Each named turn below is shown by a few rows before and after it. Which turns, in which order, take the first row of each later pair to the second? The first pair is answered.
limap (before => after):
2.5; -0.1; 5.2; -9.1; -15.4; 22.0; 0.9; -7.2; -9.8 => -4.4; 13.6; 6.6; -25.3; 8.5; -1.2; 9.6; 3.9; -2.9
21.7; -16.3; -4.1; 10.2; -2.3; 8.1; 2.8; -2.2; -6.5 => -9.2; -21.4; -0.7; -14.2; 7.5; 6.0; 5.5; 10.0; -6.2
8.2; 6.6; -4.8; 21.4; -11.9; 16.7; 1.3; -9.4; -30.9 => -29.2; 7.6; -0.6; -12.1; 9.6; 4.9; 6.9; 9.7; -28.1
-6.2; 22.0; -7.8; 19.5; 21.4; -3.6; 4.9; 10.1; -24.7 => -6.6; 10.9; -8.6; 27.4; 4.5; 14.2; -1.6; 3.8; -30.8
zisim (before => after):
-12.1; -16.7; -28.4; 13.1; 0.6; 10.7; -16.7; 0.6; 15.4 => -9.2; -5.5; -27.5; 5.9; 17.9; -9.0; -10.1; 6.6; 22.5
26.8; -7.4; -7.6; 16.4; -5.1; -3.4; -3.9; -12.4; 24.5 => 15.1; -20.2; -10.1; 13.5; -11.8; 6.9; -8.0; -11.5; 24.5
-2.5; 4.6; 9.1; -8.1; -5.1; 6.3; -7.2; -4.4; 2.0 => -4.5; 3.8; 8.2; -11.1; -1.4; 2.7; -5.8; -3.2; 4.9
-28.2; -18.8; -20.6; 11.4; 2.1; 16.8; 6.0; 3.3; -0.7 => -22.7; -2.7; -20.5; 4.2; 25.3; -10.2; 15.4; 9.6; 9.4
vum (before => after):
-20.4; 11.4; -20.3; -9.0; 19.3; -12.0; -3.6; -0.8; 11.6 => -14.9; 11.7; -21.8; -5.8; 20.4; -14.0; -3.3; -2.7; 14.7
-5.9; 4.7; -5.2; 24.9; 5.0; 10.3; 9.0; -4.7; -19.6 => -1.8; -0.2; -7.9; 28.3; 3.6; 10.6; 8.4; -6.8; -15.2
-8.4; 6.8; -0.9; -1.3; 14.9; -11.0; 6.1; 5.4; 0.6 => -1.2; 1.7; -6.6; 6.2; 13.5; -11.5; 4.5; 1.7; 9.0
Then:
Each pair is two turns apart.
-26.6; 15.3; 5.7; 4.6; 16.9; -1.8; 8.0; 7.6; -16.4 => 4.0; 10.6; -1.0; 34.7; 0.5; 8.2; 2.5; -8.1; -13.8
vum zisim
-17.9; -5.0; 3.1; -20.5; -22.6; 11.6; 0.6; 5.7; -9.2 => 28.8; 16.9; -1.8; 4.2; -11.1; -13.3; 7.6; -3.8; 4.2
zisim limap
-1.2; -20.2; 12.1; 10.2; -31.1; 24.0; 2.9; -3.5; 1.7 => -2.5; 9.2; 12.6; -10.3; 15.1; -25.0; 21.3; 14.2; 18.5
limap vum
4.4; 23.2; 6.1; 4.8; 19.2; -21.7; 3.4; 9.0; 0.2 => -8.1; -24.3; -7.2; 13.3; -9.8; 12.9; -12.5; -1.6; 14.0
vum limap
0.9; 14.8; 1.6; 18.4; 7.7; 0.4; -1.1; 1.7; -8.9 => -6.4; -7.6; -6.2; 20.0; 0.7; 9.0; -6.6; 0.0; 5.5
vum zisim
5.2; 18.8; 21.2; 3.9; 3.0; 24.8; 17.0; -11.6; -40.7 => -16.0; 13.6; 21.7; -11.1; 8.1; 24.3; 18.7; -3.4; -39.2
limap zisim
-28.6; -37.1; 6.5; -54.1; -18.0; 8.0; -8.0; -5.7; 32.6 => 64.9; 9.3; 8.2; 4.3; -22.4; -13.0; -2.1; -32.8; 25.8
limap zisim
-19.5; 43.3; 16.3; -40.2; 23.7; -19.8; 22.8; 23.5; -22.0 => 64.9; 28.5; -5.7; 32.6; -6.4; -9.4; 11.5; -15.2; 5.6
zisim vum
25.7; 7.0; 0.4; 24.9; -6.4; 2.3; -5.3; -11.7; -7.9 => 6.6; 20.0; 3.6; -1.2; 22.7; -24.8; 5.8; 5.6; 0.8
limap limap
-25.7; 4.6; 4.8; -18.6; 4.8; 3.7; 4.0; 5.2; -16.3 => 17.8; 17.7; -3.3; 6.5; 16.4; -19.2; 9.7; -4.2; 2.9
zisim vum
11.2; 21.8; -13.6; 8.4; 9.5; -13.1; -5.1; 6.6; 24.0 => -19.4; -7.4; -16.9; -3.3; -2.9; 8.6; -13.0; 9.6; 26.1
limap zisim
29.3; 14.5; 11.6; -4.4; -13.9; -14.0; 4.2; -30.0; -6.8 => -19.2; 0.6; 12.2; -40.2; 2.0; -17.0; 7.1; -10.9; -1.1
zisim limap
10.5; -9.1; 3.3; 3.1; -11.5; 7.1; -10.5; -7.3; 20.1 => -6.2; 14.2; 18.1; -14.4; -4.7; 3.4; -4.5; 4.1; -6.9
vum vum
6.1; -4.0; -8.0; 7.5; 2.7; -11.2; 3.4; 3.7; 11.0 => -15.8; -5.1; -0.1; -7.3; -0.1; -2.7; 1.8; 9.7; -1.9
vum vum
-8.2; 9.6; 4.1; 7.3; 0.6; 0.3; 5.7; 11.4; -22.0 => -9.3; 3.1; 2.3; 11.0; -6.6; 8.0; 3.3; 8.5; -22.1
limap zisim
14.1; -18.2; 37.1; -43.3; -47.4; 2.5; -18.3; -2.9; 30.8 => 33.0; 7.1; 40.3; -43.2; -25.3; -25.6; -8.0; 0.7; 35.8
zisim zisim
-11.4; -1.6; 4.8; -29.3; 21.0; -13.3; 0.7; 7.6; 6.8 => 9.6; -8.5; -5.1; -12.9; 21.0; -18.0; -0.4; 0.1; 24.4
vum vum
-6.1; 10.0; 8.8; -2.2; -9.5; 3.0; 4.8; 1.2; -11.2 => -4.2; 9.6; 8.3; 0.1; -11.2; 4.2; 5.2; -0.5; -11.1
limap zisim
-24.6; -14.4; -5.7; -22.4; 11.3; 4.4; 2.2; 11.4; 11.2 => 4.1; -25.4; -15.6; 1.3; 0.0; 7.7; -3.2; -3.9; 28.2
limap vum
-21.5; 1.7; 7.0; -1.9; -10.3; 12.1; 4.1; -7.4; -29.8 => 8.4; 11.7; 4.2; 17.2; -12.1; 5.7; 4.8; -17.3; -26.7
limap limap
-20.9; -12.2; -12.9; -22.8; 13.0; 7.6; -6.8; 17.2; 0.2 => 31.4; 0.5; -15.3; 18.0; -2.6; 11.1; -9.6; -3.5; -4.0
limap zisim
-18.6; 32.5; 14.4; -9.1; 29.0; -14.0; 15.5; 21.0; -18.1 => 38.2; 16.5; -1.9; 43.2; 2.9; -1.5; 6.2; -7.2; 1.0
zisim vum
5.5; -21.1; -3.5; -12.9; -20.5; -2.7; -19.8; -13.1; 28.4 => 22.6; 6.6; 2.3; -14.5; -1.0; -28.0; -10.2; -9.2; 27.5
limap zisim
23.5; -8.2; -10.3; 13.0; 4.2; 7.5; -6.6; -5.1; -5.9 => -3.3; -2.5; -6.1; -14.3; 24.9; -7.1; 0.6; 10.3; -4.1
limap zisim
25.4; -5.6; 7.2; 11.2; -13.6; -5.9; -10.9; -10.3; 12.9 => -12.2; 8.9; 21.3; -21.2; -2.4; -7.6; -4.5; 8.0; -11.6
limap vum
1.5; 6.7; 5.3; -0.9; -6.3; 12.4; -5.6; 3.7; -11.7 => 11.7; 13.3; 4.8; 2.7; -1.3; 5.0; -3.1; 3.0; -8.5
limap limap
-12.0; 6.3; 7.0; -13.7; 17.1; -1.1; 11.9; 8.2; -8.0 => 10.9; -8.1; -0.1; 14.7; -7.3; 20.0; 2.9; -8.4; -7.9
vum limap
-16.7; -8.6; -9.4; -8.7; 18.2; -14.3; 9.6; -5.7; -0.6 => 10.2; 8.9; -5.5; 8.9; 13.8; -16.6; 11.0; -13.3; -10.4
vum zisim
12.3; 33.0; 29.6; -8.7; -15.3; 0.1; -3.6; 1.9; -28.5 => -31.5; -0.7; 22.9; -33.1; -13.1; 10.1; -8.2; 13.5; -13.3
zisim zisim
17.3; -4.2; -9.7; 23.9; -15.0; 3.3; -0.4; -6.2; -5.6 => -14.6; -8.1; -12.3; -5.8; 13.1; -18.0; 6.7; 11.3; 12.0
zisim limap
20.6; -2.4; -1.0; 8.7; -7.2; 6.7; 11.0; -10.0; 0.1 => -3.5; -5.3; 7.0; -8.3; -10.6; 17.0; 9.6; -2.9; -13.8
vum vum
-21.8; -18.1; -15.4; 13.5; -2.7; 18.9; 4.2; 3.9; -11.5 => -19.4; 2.4; -13.8; 2.3; 24.1; -11.2; 15.2; 13.4; -3.5
zisim vum
24.6; 4.9; 1.4; 0.3; -1.8; -1.3; -5.1; -8.0; 9.7 => -0.6; -5.7; 6.8; -12.0; -13.3; 17.5; -10.2; -4.2; -4.5
zisim vum
-4.0; 18.1; 17.1; -17.2; 3.9; -12.7; -1.7; 2.8; -5.8 => -4.6; 7.5; 17.2; -7.8; -16.2; 9.5; -9.5; -4.5; -15.6
zisim zisim
-2.0; -46.4; -14.5; 3.2; -7.7; 13.7; 1.3; -12.4; 11.9 => -2.6; 18.5; 13.4; -14.2; 15.0; -11.4; 19.1; 3.6; -37.5
vum vum
9.7; 9.4; 2.3; -2.6; -6.5; 2.0; 9.4; -9.9; 0.0 => 2.4; 11.2; 3.8; -11.4; 0.6; -3.1; 11.5; -4.5; 1.4
limap limap
39.4; 14.3; -0.9; 1.5; 4.0; -6.8; 5.4; 14.6; -20.6 => 23.0; 9.2; 4.5; -4.3; -7.4; 10.6; 1.7; 16.3; -38.0
limap vum
-1.3; 23.2; 15.1; -0.8; -17.2; 18.4; 2.4; 3.8; -40.0 => 32.5; -3.4; -7.0; 30.4; -23.6; 16.3; -3.9; -13.9; 1.7
vum vum
0.3; -6.7; 4.0; 23.6; -21.5; 14.2; -2.5; -2.7; -19.5 => -23.3; -4.5; -0.5; -6.3; 16.5; -19.7; 8.9; 16.3; 8.6
zisim zisim
13.6; -6.2; 3.0; -11.4; -19.9; 0.9; -1.6; -11.9; 18.9 => 9.4; 5.0; 5.8; -21.8; -6.4; -12.8; 4.2; -4.3; 19.5
limap zisim
5.4; 15.7; -19.6; 3.0; 13.0; -6.5; 15.8; -2.1; -5.7 => -17.0; 2.7; -15.8; -5.7; 0.3; 13.3; 10.5; 0.0; -16.4
zisim limap
15.1; 12.7; 19.5; -1.3; 14.8; -7.0; 9.0; 7.6; -10.2 => -7.4; 1.1; 22.2; -11.6; 5.6; 9.2; 4.5; 11.2; -18.8
zisim limap
0.1; -5.3; -3.5; -12.9; 20.8; -8.0; 2.2; 5.7; 9.0 => 11.1; -18.6; -7.2; 4.3; 0.7; 11.4; -7.1; -4.9; 8.6
limap zisim
13.8; 9.6; 7.5; 19.9; 5.7; 0.0; -2.9; -19.7; -5.4 => -5.6; 15.5; 9.5; -0.2; 23.6; -14.6; 2.8; -7.5; -1.3
limap limap
-0.5; -21.3; -7.8; 24.4; -7.4; 19.2; -18.5; -14.3; -23.5 => -15.3; -8.0; -11.5; -5.2; 38.1; -25.8; -3.8; 5.1; 5.3
zisim zisim
19.1; 21.2; 38.7; -25.2; 3.6; -7.6; 1.4; -6.6; 1.6 => 1.1; 11.2; 41.1; -31.9; -6.3; 7.5; -3.8; -4.6; -7.9
zisim limap
14.9; -7.2; 17.8; -17.4; 3.1; -6.3; -3.5; -7.1; -1.9 => 17.3; -12.7; 15.8; -12.7; -1.6; -1.5; -5.5; -9.8; -0.2
vum zisim
-21.1; 20.5; 24.0; -24.7; 3.3; -9.8; -0.9; 4.9; -24.4 => 0.0; -0.2; 16.6; 6.7; -30.2; 20.4; -12.9; -14.3; -27.3
limap zisim
-33.4; -4.2; -12.6; -10.3; 15.0; -18.2; 6.6; 6.4; -1.7 => 15.2; -0.2; -15.7; 32.7; -10.4; -3.3; -0.1; -16.8; -8.8
vum limap
-35.4; 1.1; 1.9; -15.2; 11.8; -1.7; 2.1; 1.9; 4.3 => 11.7; 2.6; -2.9; 26.0; -13.2; 12.3; -4.7; -21.5; 0.6
limap zisim
10.6; 11.9; -4.3; 8.5; 26.9; -27.8; 19.4; 13.2; 9.9 => -21.5; -36.8; -12.0; 7.0; -4.9; 16.0; 2.1; 8.3; 11.5
limap zisim
0.3; 16.4; 12.5; -9.6; -0.3; -4.3; 1.6; 6.0; -17.8 => -3.6; 10.5; 12.2; -9.4; -7.0; 4.6; -1.4; 4.0; -20.8
limap limap
6.3; -12.9; -16.9; 14.8; -20.0; 14.5; -4.2; -18.1; -2.7 => -31.7; -0.6; -5.9; -20.8; 1.1; 1.9; 4.4; 2.5; -13.7
zisim vum
-17.6; 12.1; -0.3; -7.8; 0.6; -15.6; -2.1; 0.0; 15.8 => 3.0; 5.6; -5.6; 9.9; -10.2; -9.3; -6.9; -10.5; 21.5
zisim vum
-28.2; -3.1; 30.5; -45.6; 1.2; 0.2; -5.8; 20.2; -4.1 => 41.2; 18.3; 18.1; -5.0; 15.0; -32.8; 1.1; 3.5; 24.4
zisim vum
9.6; 9.3; 13.1; 3.2; -12.0; 4.7; -3.4; -5.3; -14.0 => -9.3; 9.9; 15.1; -14.4; -1.5; -1.0; -1.0; 3.3; -11.9
limap zisim
-2.4; -13.2; 8.1; -20.6; -9.5; 4.4; -4.5; 0.7; 0.9 => 13.8; -8.8; 1.8; -13.3; -0.3; -9.8; -0.9; -1.1; 15.5
limap vum
-27.6; -19.3; -10.6; 15.2; 17.4; 12.0; 7.3; -1.8; -4.3 => 5.2; -7.7; -12.3; 36.1; 14.5; 5.3; 8.3; -11.5; -2.6
zisim limap
-7.0; -6.8; -9.5; 7.3; 18.5; -4.9; 5.3; 5.0; 5.1 => -5.8; -11.8; -7.2; 15.5; 1.0; 12.8; -1.0; -0.3; -6.8
zisim limap
-29.3; -18.0; 4.0; -16.7; -1.5; 7.8; -10.3; -0.2; 12.1 => -2.5; 2.9; 1.0; -9.8; 20.3; -22.6; -1.1; -0.6; 27.4
zisim vum
-0.6; -43.9; -31.6; 24.5; 1.8; 2.1; -3.0; -5.3; 40.5 => 5.9; -32.2; -32.1; 22.2; 15.5; -13.8; 2.3; -2.3; 47.0
limap limap
-10.6; 8.8; 9.6; -15.8; -3.0; -2.4; 5.4; 8.8; 2.7 => 16.3; 11.8; 3.6; 2.5; -4.7; -8.0; 5.2; 0.0; 12.4
zisim vum
-5.9; 1.6; 4.9; -18.2; 17.1; -16.3; 6.1; 7.0; 4.6 => 6.4; -21.0; -1.6; 5.5; -14.0; 13.3; -7.5; -9.5; 2.8
limap zisim
16.4; 5.1; -0.7; 13.8; -4.1; 1.2; 6.3; 5.0; -1.3 => -12.0; -1.5; 0.6; -9.5; 4.3; 0.1; 7.5; 16.1; 0.2
limap zisim
-28.9; 18.0; 18.1; -35.0; 0.9; -16.8; 8.9; 7.6; -12.5 => 36.0; 21.7; 3.6; 11.6; -3.0; -28.7; 8.9; -14.5; 12.1
zisim vum
-11.3; -26.8; -21.1; 15.6; -13.1; 19.0; -10.4; -2.5; 5.4 => 21.9; -5.3; -22.5; 28.9; 1.5; -5.4; -2.3; -6.2; 14.3
limap limap
-6.4; 9.5; 11.7; -25.0; -10.9; 6.8; 4.5; 1.1; -9.3 => 18.4; 20.6; 9.7; -10.7; -8.1; -3.3; 6.7; -5.3; -4.9
zisim limap
22.4; -4.1; -8.0; 7.7; 20.3; -21.8; 3.4; -4.5; 37.0 => -11.1; -31.6; -10.8; -7.1; 10.3; -1.8; -3.8; 0.6; 38.9
limap zisim
